128 stands for zero in the data rows.
Some points:
[133 179 192  99  88 124 185 126 134 113  70  84 181 213 205  90 236 146
 160 128 201 160 165 130 195 159  73 171  98 158 115  81 106 147 136 199
  96  60 189 173 123 120 120 106 125 117 119 125]
[176 190 131 124 105  61 108 106 122  85 114 105 106  78 105  86 156 171
 101 149 109 133 119 165 180 145 182 171 200 139 126 148 119 111  67  39
  88  12  42  55  50  96 109 117 166 158 178 153]
[ 67  90 116  80 160 105 141 134 136 215 154 225 129 127 138  82 123 114
  83  65 141 138 111 154 134 131 144 186 137 141 170  40  73  18  93  93
  94 115  80  90 100 110 188 130  38 108  50  14]
[153 119 151 163 216 159  79 183 152 144 110 135 178 190 135 191 115 110
 183 134 159 152 102  94 141  91  88 160 128 133  74 126 120  89 121 138
 161  98 100 103 101 158 162 186 210 169 168  87]
[103 103 147  54 143  88  51 101  51  94  25   0  38   4  11  57  70  17
  73  52 104 142 140  96 140 129  98 134  71  99  89  93 100 107 137 112
  69 112  89 118 115 122  99  64 130  92 143 151]
[104 119 104  95 126 108  55 179 158 192  98 124 138 106  93  82 152 170
 125  93 170  71 172 199 144 175 176 200 158 153 138 152 195 207  95 128
 186 208 180 216 197 181 227 172 178 122 189 144]
[143 140 142 186 103 149 185 124 138  96 147 123  75  75 129  90  57  87
 137  94 124  83 162  89 180 160 146 172 133 113  86 106  89  61 156 111
 130 116 151 140 203 185 208 240  95 200 190 231]
[167  91  79 140 145 185 139  70 135 199 121 140 227  90 181 108  68 135
 103 123 136 177 177 137 130 135 146 109 113 186 142 137 147 128 111 116
 111 101 150 100 106 106 120  84 142 178 190 156]
[255 229 200 192 177 123  82  80  31  87 108 146 118  98 117 138 142 172
 152 148 113 138 183 157  92 115  99 104 110  89 145  97 152  92 135 136
 161 144 128 169 131 104 148 108  94  89  98  91]
[109 146 150  79 152 125 155 129 158 176 189 157 148 103 141 155 174 147
 123 152 104 217  93  87 130  88 155 115 116 111 163 141 136 152 253 203
 185 177 160 208 167 203 184 155 180 174 161 121]
[152 100  75 113  96  80 158  56  95  56  81  83  58 122  60  35  45  87
  66 118  81 101  84 148 122 110 116  82 154 135 159 126 114 133  75 176
 166 140 220 158 142 166 147 174 221 215  87  53]
[126  82  36 161  39 112  87 130 162 121 112 128 130  80 185 155 185 116
 126 126  88 113 125 118 124 124  74 134 104 156 115 121 152  79 144 123
 199 115  66 156 204 175  63  94 130 115  96  84]
[151 163 150 192 183 202 196 187 182 139 148  96  70 130 103 153 115 104
 157 166 163 220 193 222 177 216 208 152 191 160 169 157 144 100 123 143
 102 138 114 142 120 165  74  64 124 106  97  91]
[131  53 164 111 142  77 200 160 146 150 198 169 158 108 147 173 158 122
 172 173 188 107 209 170 189 105  86  91  78  65 119 155  73 130 111  68
 180 136 137 120  97 113 127 109 177 128  66 156]
[108 120 159 119  85 205 145 130 177 101 149 181 175 127  92 100 104 129
 144 117 106 151 102 149  88 130 121  93  85  84  44 109  92 129  66  80
  80  94  88 168 135 144 112 165 158  80 121 108]
[166 126  91 110 111 182 114 155 156 156 120  85 102 147 138 144 153 176
 177 156 158  80 115 121 105 103 165  46  68  35 102  76 104 113 104 126
 129 100 109 132  71 112 118 120  61 151 133  81]
[121 191 142 190 179 141 190 224 201 226 204 154 165 197 159 171 136 125
  67  85  57  60  80  83  51  87  65  56  89  90 121  52  94 102  86 104
  65 113 135 155 140 133 127 109 197 139 166 181]
[107  55  78  23  82 103  84  88  63  93 143 155 121 185 160 175 158 114
 167 126 106 145 146 144 121 186 154 145 155 128 201 140 162 115 115 128
  62 120  83 126 127 175 161 150 193 210 170 218]
[201 122 199 139 162 207 175 138 151 128 106 149 119 151 179  78 131  91
 106  89  34  45  90 105 135 122  94 174 107 145 183 158 181 255 195  87
 135 175  73 110  68 134 102 116  97 140  92  92]
[159 144 142  89 157 112 134 124 156 133 184 135 171 113 134 135 112 125
 114  79 128  46 125  69 113  94 123  89 199 129  84 182 190 116 137 209
 118 102 151 121 117 154 106  96  90  64  76 112]
[152 201 120 142 134  87  95 113 132  88 106 132 171 135 137 137 116  66
 118 107 214 133  87 116  37 132 166 137 108 120 148 183  72 174 145  98
 142 123 118 105 152 173 121 113  90 157  78 148]
[ 40 116  77 129 194 135 129 178  83  91 113  89 181 146 179  65 147 131
  65 204  94 152 171 153 108 136 117 100 121  99  89 161 148 117 133 130
 130 156 120 125  82 164 119 202  92 112 133 142]
[128 157  88 165 128  64 115 185  86 134 176 151 168  91  85 104 121 107
 222 139 103 148 124 100 189 120 174 107  69 160 179  66 136 192  78 218
 107 167 110  23 165 117  78 168 123  79 133 119]
[ 39  97 139 161 105 111  89 127 131  81 165 138 113 147  83 142 100 154
 138 102 141 151 146 138 135  80  69 135 159 118 172 118 180 180 137 125
 151  80 168 137  86 165  93 106  50 161 163 125]
[113  89 144 158 103  95  94 114 111 100 146  97 138 143 162 111  52 150
  98 228 188 129  47  45 170 163 168 158 111 128 169  91 189 113 119  75
 120 148 131 191 105 115 149  84 144  57  68 146]
[ 92 124 133 123  70  69  78  76 121 135 105  88 147 157 137 172  88 102
 120 119 107  81 166 199 161 124 181 104 192 159 155 130  79 131 222 122
 109 136 116 165 115  72  77 182 147  86 145 102]
[102 170  93 128  42 155 147 127 124 133 143 102  83 133 133 148 124  76
 132 103  79 154 163  84  82  93 137 167 109 150 146 214 111 121  99 156
 186 128 137 130  38  73 190 120 121  57 135 147]
[ 89 119 139 155 141 182 122 124 141  81 132 165 136 122  89  77 178 112
 132 128 174  85 137  86 104  80 148 140 161 131 166 135 120  87 139 147
 126 172 118 138 134  43  86  89 161 160 166 144]
[123 126 176 134 119 146 148  88 112 140 111 133  82  61 120 237 177 146
  45 171 186 104 125 129  98 123 134 124 103 236 106  77 147 166  90 145
 119 154 120 114 109 135  92 213 117 140 114 157]
[100 130 132 115 119 128 179 155  47 130  91 187 128 119 144 193 121 112
 122 132 126 100 100 112 123 162 151 129 134  77 106 162 142 135 129 119
 133 108 181 121 150 125 106  97 124 107 191  60]
[212 116 139 102  71 126 105 129 161 158 137 137 151 196  62 149 165 102
  86 192 108 171 132 121 164 104  70 124 149 128  90 171 116 117 110 108
  86 199 139 100 169 119 153 107  60 126 166 110]
[ 97 140  55 123 131 168 120 105 112  83 129 147 114 129 103 156 134 175
 143 154 128 119 175 117 147 137 122 100 150 147  90 100  96 189 182 116
  92 110 123 111 141 129 198  74 135 125  87 110]
[135 121 112  99 154 130 119 164 143 151 139 129 134 154  87 143  93 167
 118 143  97 132 131 106 105 202 120 180 135 119 125 162 136 148 146 163
 169  58 132 125 182  15  82 160 100 161  68 154]
[117  55 152 160 177 153 164  84  95 134 133  73 136 141 110 138 189 124
 201 117  75 125  11 173 121  94 160  88 135 185 130 154 124 122 130  92
 159  99 150 116 192 104 175 114  86  87 120 178]
[ 99 119 127 142 179  82 118  33 166 158 133 117  52 158 198 123 137 203
 191 121 116 167 151 110  75  90 145 202 135  79  46 118 100 147  93 106
 100 201 174 103 143 128  63 107 123 128 118 127]
[116 174 157  97 106 176 102 187 137 121 100 115  89 124 174 117  95 190
 135  95 167 181 110 127 135 135  77  42 156 130 170 154 144  94 143  91
 149 156 157  61 185 102 112 148 138 126  99 146]
[149 112 102 143 111  85 149 125 127 117 100 172 102 131 119 122 108 161
 136 111 166 127  69 180  90 156  80 117 117 122 109 142 150 119 186 200
 141 163  98 114  71 109 136  96 122 106 162 173]
There is one direction along which these points spread out most. Take the direction at right angles to it along which they spread out most. Then take the direction at right angles to both along which they spread out most. Go by this last direction. How many in every 100 of the points above lie lower along it than each point below? Round to a whole number. More than half of the points above lie lower than the first one.
[ 89 119 139 155 141 182 122 124 141  81 132 165 136 122  89  77 178 112
 132 128 174  85 137  86 104  80 148 140 161 131 166 135 120  87 139 147
 126 172 118 138 134  43  86  89 161 160 166 144] 38
[103 103 147  54 143  88  51 101  51  94  25   0  38   4  11  57  70  17
  73  52 104 142 140  96 140 129  98 134  71  99  89  93 100 107 137 112
  69 112  89 118 115 122  99  64 130  92 143 151] 8
[126  82  36 161  39 112  87 130 162 121 112 128 130  80 185 155 185 116
 126 126  88 113 125 118 124 124  74 134 104 156 115 121 152  79 144 123
 199 115  66 156 204 175  63  94 130 115  96  84] 27
[151 163 150 192 183 202 196 187 182 139 148  96  70 130 103 153 115 104
 157 166 163 220 193 222 177 216 208 152 191 160 169 157 144 100 123 143
 102 138 114 142 120 165  74  64 124 106  97  91] 97
[201 122 199 139 162 207 175 138 151 128 106 149 119 151 179  78 131  91
 106  89  34  45  90 105 135 122  94 174 107 145 183 158 181 255 195  87
 135 175  73 110  68 134 102 116  97 140  92  92] 16
[212 116 139 102  71 126 105 129 161 158 137 137 151 196  62 149 165 102
  86 192 108 171 132 121 164 104  70 124 149 128  90 171 116 117 110 108
  86 199 139 100 169 119 153 107  60 126 166 110] 54
[255 229 200 192 177 123  82  80  31  87 108 146 118  98 117 138 142 172
 152 148 113 138 183 157  92 115  99 104 110  89 145  97 152  92 135 136
 161 144 128 169 131 104 148 108  94  89  98  91] 89
[ 39  97 139 161 105 111  89 127 131  81 165 138 113 147  83 142 100 154
 138 102 141 151 146 138 135  80  69 135 159 118 172 118 180 180 137 125
 151  80 168 137  86 165  93 106  50 161 163 125] 62
[166 126  91 110 111 182 114 155 156 156 120  85 102 147 138 144 153 176
 177 156 158  80 115 121 105 103 165  46  68  35 102  76 104 113 104 126
 129 100 109 132  71 112 118 120  61 151 133  81] 24
[149 112 102 143 111  85 149 125 127 117 100 172 102 131 119 122 108 161
 136 111 166 127  69 180  90 156  80 117 117 122 109 142 150 119 186 200
 141 163  98 114  71 109 136  96 122 106 162 173] 49
